(in the rows, 128 means zero)
Named turns come first, each shown by rows before and after it. Which turns, in which order, take the first row of each pair that follows to the second? Write the first one first, as in the answered first pair.
q_111 (before -> after):
[123  92 103 112 121 130 131 111 145 130 131 101 135 123 133 139 133 114]  ->  [143 121 147 116 121 126 102 137 134 104 138 105 120 134 151 121 134 158]
[158 180 197 110 133 135  88 147  98  77 161 120 111 136 146 109 126 175]  ->  [ 73 123  79 154 101 130 159 131 164 163 150 136 101 102 127 143  98  55]
[114 129 127 129 111 124 133 141 140 130 133 130 127 123 128 126 125 129]  ->  [129 123 134 110 126 125 138 127 128 122 122 119 144 126 122 134 138 131]
q_551 (before -> after):
[139 125 166  74 116 131 145 127  98  79 135 128 121  93 126 102 153 141]  ->  [125 146 165 110 100 131 126 150 116  95 139 144  85  78 132  88 145 139]
[149 127 147 128 124 135 140 119 114 127 105 123 129 134 158 139 127 117]  ->  [152 134 153 127 119 129 134 130 114 121 107 124 129 132 160 131 123 118]
[108 105 111 156 159 135 137 106 139 169 115 142 126 124 124 150 109 122]  ->  [130  88 119 115 154 131 142  88 112 141 124 130 162 139 122 148 127 122]
[138 115 117 118 152 130 126 117 100 150 109 139 170 126 107 133 124  99]  ->  [143 117 135 101 126 122 119 132  92 120 122 147 179 139 117 116 136 107]
q_970 (before -> after):
[151 128 172 120 149 118  66 185 107  55 117 132 153 141 134 113 146 127]  ->  [106  74  90 122 112 107 118 167 132  91 118 134 174 140 125 131 146  45]
[110 149 101 114 111 150 100 161  84 131 141 115 141 160  95 119 143 166]  ->  [ 91 137  74 116 102 151 118 160  94 142 146 119 140 157  96 125 138 136]
[120 174  95 117 109 150 157 174 144 125 189 162 119 120 173 117 137 114]  ->  [147 183 129  92 120 152 146 167 115 102 190 148 140 136 173 110 148 139]
q_556 (before -> after):
[137 118 143 110 160 146 103 119 137 140 127  99 135  93  94 120 135 150]  ->  [124 136 151 122 130 137  96 149 150 126 145 113 117  98 113  95 134 151]
[105 122 142 124  47 107 140 167 144 120 135 105 140 170 146 116 123 117]  ->  [137  90 125 104 114 129 157 105 125 156  92  79 175 161 113 168 113 117]
[160 155 168 103 127 125  97 146 105  83 144 121 122 150 145  97 139 181]  ->  [178 133 160  90 155 137 106 111  90  92 123 109 153 146 127 119 138 181]
Now pairs of rows:
(2 to 3 turns a pair)
[ 81 138 120 172 124 101 103 142 148 141 146 136  77 106 108  94  95 188]  ->  [ 68  88  68 166 139 109 145 102 144 170 131 125 108 100  85 126 102 143] : q_111 q_111 q_111
[140 106  98 121 111 127 148  98 110 149 109 120 142 167 103 150  62  72]  ->  [152 148 157 115  73 116 104 151  99  99 143 134 124 184 129  99  75 112] : q_551 q_111
[ 98  95 117 123  65  89 148 153 129  96 149 150 138 124 144 115 144  78]  ->  [ 93 106 122 149  64  88 137 163 143 102 147 153 114 118 146 107 135  91] : q_970 q_970 q_970
[113 143  85 118  77 123 141 158 151 106 134 140 102 113 155  94 128  97]  ->  [162 178 142 110 129 138 103 141 125  88 110 130 101 111 146  98 126 170] : q_551 q_970
[153 144 152 133 179 136 116  93 121 142 114 119 109 129 108 147 119 179]  ->  [114  92  92 119 145 125 166  82 138 153 127 114 138 132 103 155 131 105] : q_551 q_970
[125 108  95 144 151 132 141 110 136 158  83 119 129 115 117 160 108 113]  ->  [132 134 124 161 161 135 116 121 141 157  84 131 104 110 122 156 104 144] : q_970 q_111
[152 120 142 108 156 150 147  96  74 130 105 109 179 151 131 147 163 160]  ->  [150 130 139 144 176 157 140  95  96 161  88 114 151 134 127 162 142 165] : q_111 q_551 q_111
